In the rows, zero is written as 128.
Z: rows in 4 groups, each row roughly a mix of its group's directions (some rows in no group):
Z (102 x 10):
[[156  95 142  82 109 147 169 131 121 141]
 [ 73 118  90 146 119 124  98 152 110 139]
 [171 148 109  82  90 129 142 123 147 141]
 [123 134 155 136 156  91 166  91 146 102]
 [148 163 157 131 181 125 114 120 163 119]
 [ 90 151 139 162 120 161  94 136 124 163]
 [179 156 167 128 146 147 140 126 142  99]
 [ 96 140 135 134  92 173 108 135 124 171]
 [115 133 132 101  75 168 113 121 116 161]
 [110 132 169 149 165 114 117 133 109  80]
 [ 94 108 126 132 158 149  76  95 140 136]
 [138 163 147 184 150 117 138 131 137  94]
 [110 145 157 178 168 147 114 142 126 151]
 [131 171 166 140 177 123 118 114 149 146]
 [144 137 161 124 165  96 165  94 140 111]
 [150 127 102 110  79 161 124  95 155 132]
 [ 89 115 134 188 144 156 108 126 131 125]
 [109  67 123 119 104 122 133 119  85 138]
 [144 154 155 117 127  67 115 136 134  96]
 [ 76 113 106 121 105 153 100 159 105 126]
 [160 129 120 103 160  94 136  87 159 145]
 [150 119 112 110  78 160 120  89 152 128]
 [113 121 156 175 151 110 144 169 107 145]
 [141 107  87 116  79 132 130 147 141  90]
 [104 144 101 170 124 143  91 169 112 124]
 [162 156 162 109 175 134 115  98 132 125]
 [151 100 112  77  98 152 149 105 114 129]
 [103 191 109 144 149 139 138 127 152 149]
 [155 101 127 135 114 115 117 165 163  81]
 [148 104 170 131 161 142 171 153 128 148]
 [109 108 185 121 163 146 112  99 139 123]
 [157 132 126 130  70 155 143 105 143  98]
 [114  92 176 130 141  97 106  93 134 138]
 [ 88 162 141 155 161 124 136 122 128 173]
 [157 162 149 128 183 130 119 131 159 111]
 [146 137 107 128 111 172  86 169 115 140]
 [108 113  98 155 128 118 135 175 168 104]
 [160 141 171  84 110  93 130 130 122 112]
 [138 139 161 164 187 105 130 140 131 117]
 [141 107 160 147  91 159 107  90 144 108]
 [103  82 168 159 148 121 105 117 109 137]
 [ 86 166 141 158 148 122 134 124 132 174]
 [160 126 111 127  65 148 156 123 141 141]
 [ 86 154  95 136 108 142 149 122 104 168]
 [144  80 126 132 139 114 120 160 156  82]
 [148 142 129 130  86 154 136 103 141  74]
 [172 124 139  73  97 112 134 108 131 126]
 [155  97 142  81 106 150 166 129 120 144]
 [113  99 163 130 105 115 125 105  84 166]
 [159 139 137 137  98 107 180 165 113 132]
 [115  85 174 127 154 106 101 110 106 129]
 [139 153 192 107 113 140 110 130 109 151]
 [155 131 131  76 134  83 149 145 112 148]
 [ 85 126  92 145 114 142  90 162 110 134]
 [116  92 110 148 125 103 121 145 175 167]
 [178 129 144  98 151 111 150  93 150 140]
 [123 163 171 157 147 106 112 127 168 142]
 [100 113  94 145 109 102 151 166 164 127]
 [163 122 148 116  77 147 125  94 143 102]
 [143 127 134  77  84 155 119 102 107 139]
 [135 156 145 169 114 165 117 163 120  94]
 [ 90 124  74 165 125 149 150 138 119 127]
 [123 146 150  94  76 153 104 118 113 152]
 [153 133 138 112 161  93 151  83 158 125]
 [196 128 129 100 126 136 129 114 144 158]
 [179 121 150  99 154 129 109 113 141  90]
 [ 92  94  91 107 104 120 114 130 115 167]
 [ 66 134 129 159 142 108 133 127 125  90]
 [127 129 155 123 101 180 127 167 100 109]
 [ 98 144 121 184 156  90 132 130 122 115]
 [109 145 104 178 166 104 105 126 138 106]
 [ 97 186 105 148 146 140 143 135 144 153]
 [188 149 165 124 138 139 148 114 147 112]
 [ 98 122 142 125 189 109  94 136 120 146]
 [ 78 124  93 144 122 135  93 160 106 135]
 [167  92 116  85 129 139 163 107 116 115]
 [ 86 129 113 165 164 125 148 166 131 149]
 [136 151 132 151 164  78 110 122 132  89]
 [138 163 152 121 192 136 124 104 132 139]
 [ 95 163 148 150 171 123 131 116 135 167]
 [155 124 118 122 144  84 146  82 159 149]
 [110 142  90 163 119 133 173 157 111 106]
 [123  98 111  67 103 150 114 125 127 152]
 [134 128 162  96 161 118  77 109 144 141]
 [185 138 153 109 137 127 149  96 158 121]
 [ 95 133 126 162 144 165  94 106 144  96]
 [130  86  93 114 118 173 162 122 126 146]
 [ 96 154  87 157 124 112  86 113 135 110]
 [169 147 153  71 132  98 123 130 134 132]
 [113 128  81 141 152  85 107 108 148 151]
 [135 161 143 128 132  69 103 128 134  92]
 [ 80 126 103 154 104 146 100 162 109 123]
 [138 162 102 144  96 152 160 135 137  85]
 [144 171 118 140  80 128 123 151 167 113]
 [ 84 170 118 148 139 134 143 122 122 174]
 [133 171 137 140 153 120 115 129 188 113]
 [ 92 133 108 147 106 178 107 123 124 164]
 [164 171 117  82 112 131 131 123 152 105]
 [192 149 123 137 152 111 127 110 154 145]
 [181 119 152  95 130 128 106 103 134  93]
 [169 134 136 126  68 124 116 146 144 102]
 [126 153 117  82 167 125  88 116 152 140]]
the four rows of each list that fit no group, in list order (the others fit one group, some only roughly):
  * Z595: [152  80 151 123  83 106 117 144 125 104]
  * Z375: [125 124 145 126 182 104 155 100 163 112]
  * Z868: [104 175  81 143 133 143 146 152 150 129]
  * Z447: [110 131 146 193 120 144 135 135 118  91]
  * Z733: [110  78 160 159 142 145 104 135 100 141]
  * Z323: [ 97 134 143 113 166 109  98 151 111 171]
  * Z546: [169  93 125 104 121 109  98 145 131  87]
  * Z406: [111  97 151 189 106 151 129 123 118 115]
  * Z251: [102  88 157 169 130 126 126 113  99  97]
  * Z497: [150 176 126  81 141 112 142 141 135  96]
  * Z101: [158 114 129  74 116  91 136 130 117 161]
  Z375; Z733; Z323; Z546
  * Z968: [124 127 172 169 165 145 135 155 130 156]
  * Z159: [115 117 144 129 206 126 130 118 123 137]
  * Z837: [174 154 162 127 142 122 106 131 165 100]
  * Z810: [115 128  83 165  93 165 148 135 134 140]
  * Z259: [127 147 168 118 178  92 119 153 115 116]
  * Z680: [136 189 132 119 164 118 125 162 145 118]
  * Z615: [180 129 142 127 149 147 172 123 152 104]
  * Z808: [165 164 159  85 131 111 120 140 106 108]
  * Z576: [155  86 133 131  78 118 123 158 127 100]
  * Z670: [141 156 169 106 164 101 115 135 124  89]
  * Z901: [177 155 175 147 139 128 129 105 151 128]
  * Z981: [163  89 132  96 140 155 172 116 123 139]
  * Z707: [148 137  87  96  91 157 138 112 157 147]
  * Z677: [144 165 167 139 162 105  94 112 114 109]
  * Z304: [121 166 152  92 129 124 127 111  91 171]
  Z615; Z808; Z901; Z304
  * Z104: [139 179 155 162 157 137 137 110 107 106]
  * Z899: [101 122 120 151 121 187 122 130 122 172]
  * Z141: [127 144 103  88  84  91 113 115 132 102]
  * Z221: [129  79 125 133  79 139 128  92 124 153]
  * Z33: [129 135 180 105  95 152 129 146 120 167]
  * Z713: [137 182 133 135 138 137 128 143 144  72]
  * Z170: [152 157 109  67 109 125 109 149 129 140]
  * Z191: [140 147  69 124  95 151 145 129 150 150]
  * Z730: [140 125 158 161 186 157 138 128 120 146]
  * Z854: [123 173  92 116 148 138 112 145 156 167]
  * Z328: [114 120 157 129 111 178 137 146 126 178]
  * Z591: [151 163 106 100 132  75 153 139 133 142]
  * Z876: [126  93 108 129 122 168 149 119 128 184]
  * Z488: [122 100  82 134 101 105 109 119 130 175]
  Z104; Z170; Z591; Z876
  * Z356: [146 138 172 130 151  75 137 151 138 107]
  * Z125: [153 102  82 101 131 115 145  98 125  92]
  * Z286: [125 123 160 153 126 167  99 179 121 118]
  * Z223: [137 145 177 116 127 168 106 112 101 157]
  * Z67: [168 140 155  92 130  87 129 113 119  95]
  * Z318: [115 120 108 174 139 109 154 168 141  93]
  * Z523: [125 168 161 162 157 103  92 133 124 117]
  * Z773: [116 152  87 145 123 114 175 165 109 121]
  * Z327: [150 110  99 146 122 175 126 126 125 179]
  * Z184: [163 102 152  99 148 158 145 140 157 159]
  Z286; Z318; Z327; Z184
  * Z614: [125  98  95 107  83 143 143 119  85 130]
  * Z444: [154 120 160  96 114 117 125  98 115  77]
  * Z55: [165 127 146  80 117  87 140 121 124  99]
  * Z116: [ 98 104 157 170 162 113 115 146  99 137]
  * Z890: [110 170 127 158 141 104  97 166 153 138]
  * Z586: [106 182 102 128 166 149 141 115 140 150]
  * Z898: [109 173 145 122 174 139 154 119 137 161]
  * Z917: [ 88  94 109  97 108 139 115 146  97 156]
  * Z869: [152 128 171 127 147 110 147  70 132 125]
  * Z999: [139  92 114  92  97 118 174 150 143 127]
  * Z951: [130 126 101  84 135 136  96 106 152 172]
  * Z512: [ 80 164 143 156 154 149 128 115 145 155]
  * Z747: [ 93  80 144 174 135 129 135 128 101 117]
  Z890; Z898; Z869; Z512
  * Z724: [163 124 157  85 114 177 139 133 130 115]
  * Z967: [ 90 152 106 166 130 154  85 118 127 145]
  * Z59: [128  87 132 103 104 107 126 121  74 152]
  * Z20: [105 119 147 166 165  73 122 133 124 131]
  * Z618: [158 150 104  93 112 127 134 141 154 178]
  * Z574: [157 120 165 103 130  84 160 153 137 113]
  * Z481: [149  99 189 114 138 103 104 122 119 142]
  * Z312: [157 144  88  83  99 118 160 135 132 142]
  * Z763: [153 131 127 127 130  58 115 105 150 136]
  * Z115: [131 120 103 146  78 142 127  82 159 133]
  Z59; Z20; Z763; Z115
  * Z88: [147 118  84 119 144  93 133 105 133  80]
  * Z807: [ 65 117  93 149 131 100 111 131 123 128]
  * Z573: [164 163 115  81 116 122 152 110 147 149]
  * Z202: [126  91 147 133 110 153 107 114  69 120]
  * Z669: [140 140 116 158 155  74 136  95 152 138]
  * Z238: [156  79 134 117  83 119 117 146 131  97]
  * Z706: [116 169 164 159 149 136  84 122 114 139]
  * Z681: [160 142 138 130 162 124 114 144 177  89]
  * Z217: [136 151 141  68  98 154 107 136 139 146]
  * Z970: [104  93 104 126  89 151 141 154 129 167]
  Z573; Z202; Z217; Z970
  * Z846: [ 91 112  81 165 144 118 135  99 133 108]
  * Z105: [ 99  75 150 155 139 133 103  95 119 134]
  * Z119: [133  86  96 105 123 172 149 115 157 138]
  * Z205: [177 117 167  97  95 109 134 124 129 148]
  * Z556: [149 120 152  87  92 177 133 135 136 113]
  * Z341: [ 95 114  99 156 108 129 106 174 108 103]
  * Z887: [ 83 148 139 148 133 123 136 119  96 179]
  * Z916: [142 132  97 121 139  76 126 113 137  79]
  * Z909: [119 154 162 175 171 111 110 144 132 128]
  * Z874: [103 111  94  88  91 111 113  99 123 106]
  * Z281: [114  91  93 115  96 163 158 137 134 152]
  Z846; Z119; Z341; Z874
  * Z208: [153 164 124 125  60 134 122 130 137 123]
  * Z905: [ 87 119 142 144 170  96  87 139 117 134]
  * Z703: [119  72 140 136  80 113 126 140 102 137]
  * Z3: [119 101 167 138 128 128 112  95 111  75]
  * Z453: [124 105 162 121 195 121 114 112 129 121]
  * Z884: [153 135 160  89 119 139  88  93 151 125]
  * Z361: [ 92  93 149 180 138 137 121 120 107 108]
  * Z437: [188 108 132  97 116 156 133 123 118 101]
  * Z867: [164 128  87 104 130 117 157 107 131  85]
  * Z855: [143 179 147  99 164 107 107 149 144 130]
  * Z35: [ 87  98  97  92 100 114 133 106 105 129]
  Z905; Z437; Z867; Z35
  * Z57: [167 160 107  75 121 120 135 131 153 145]
  * Z396: [144 100  97  98  98 129 114 110 129 178]
  * Z5: [149 131 136 120 168  92 127  95 164 159]
  * Z617: [106  69 128 138  89 109 134 142 106 136]
  * Z77: [152 175 159 142 134  78 126 138 127 108]
  * Z378: [147 128 100 121 155  90 149  83 151 108]
  * Z565: [167  95 163 101 145 127 113  99 101 112]
  * Z856: [143  84 149 156  78 143 130 102 120 132]
  * Z722: [ 86 126 144 151 126 187 130 152 110 132]
  * Z940: [133 135  98 148 160  83 120 115 138  82]
  * Z10: [163 147 152 105 147  88 114 107 114  91]
  Z5; Z77; Z378; Z722
  * Z745: [134  86 129 148  70 143 149 105 118 125]
  * Z492: [ 83 114 159 155 149  87 119 138 113 109]
  * Z602: [125 174 105 135 166 110 113 140 162  99]
  * Z393: [151 140 105 122 140  61 145 106 141 122]
  * Z648: [185 166 144 159 142 144 124 134 144 113]
  * Z171: [ 88  91 110  97 119  94 135 105 126 155]
  * Z47: [103 137 128 153 111 187 145 118 131 164]
  * Z425: [151 122 174 116 130 137  83  95 156 119]
  * Z613: [129  66 149 136  90 107 120 146 114 124]
  * Z600: [130  57 132 108 148 123 132 123  98 124]
  * Z772: [141  89 118 118  84 149 130  93 133 165]
  * Z72: [109 112 142 189 120 162 105 116 142 141]
  Z492; Z602; Z393; Z47
  * Z153: [105 108 141 183 140 117 152 159 105 148]
  * Z253: [ 94 164 102 139  76 130 140 121 134 153]
  * Z927: [138 140 182 114 154 137 161 118 124  89]
  * Z255: [127 157 142 135 171 104 105 155 158  95]
  * Z498: [ 93 127 114 175 143 169 119 137 133 161]
  * Z511: [169 126 155  98 100  99 163 136 108 115]
  * Z622: [159 170 150 142 143 125 115 149 174 108]
  * Z84: [128 128 169 105 174  87 116 136 108 114]
  * Z589: [129 163 162 158 165  93 102 137 129 114]
  * Z753: [129 179 133 119 178 119  99 150 143 124]
  * Z322: [149 128  88 114  73 129 157 142 146 112]
  * Z338: [108 124  92 180  99 163 139 130 144 135]
  * Z34: [100 103  94 149 109 145 101 160 102 102]
  * Z365: [127 101  88 102  80 144 140 129  94 125]
  * Z183: [145 107 147 126 153  88 177 120 157 110]
  Z255; Z322; Z34; Z183
  * Z581: [128 174 156 131 177 118 109 153 137 108]
  * Z982: [136 149 149 134 178 126 155  96 138 166]
  * Z945: [144 125  99 112 128  74 132 119 139  80]
  * Z53: [180 129 149 123 154 144 156 127 133  85]
  * Z904: [123 178 103 147 149 145 139 158 166 113]
  * Z228: [103  84  89 146 122 125 139 173 132 114]
  * Z94: [159 134  91 116  89 149 134 163 123  95]
  * Z946: [ 93 133 116 175 167 146 154 135 129 152]
  * Z692: [142 142 180 122 146 128 126 157 139  79]
  * Z645: [118 160 108 138 181 131 129 138 174 112]
  * Z969: [ 82 138 114 151 127 147  97 170 103 114]
  * Z429: [169 160 120 112 175 148 124 141 145 101]
  Z982; Z53; Z946; Z692
  * Z803: [ 84 112 100 124 145  82 136  98 149 137]
  * Z524: [114 136 114 167 104 145 166 128 121  78]
  * Z290: [163 105 154  78 115 115 166 131 122 121]
  * Z858: [174 119  93 111 127 146 127 155 131  82]
  * Z792: [119  65 110 120 122 174 124 133 126 143]
  * Z978: [156 160 139 113 168 165 128 118 168 124]
  * Z759: [152 142 172  88 158  91 116 136 121 122]
  * Z6: [152  97  85 126 162 121 157 106 127  98]
  * Z848: [170 164 153 152 150 164 143 128 152 125]
  * Z279: [151 123 145 116 145  95 132  79 158 161]
  Z792; Z978; Z848; Z279
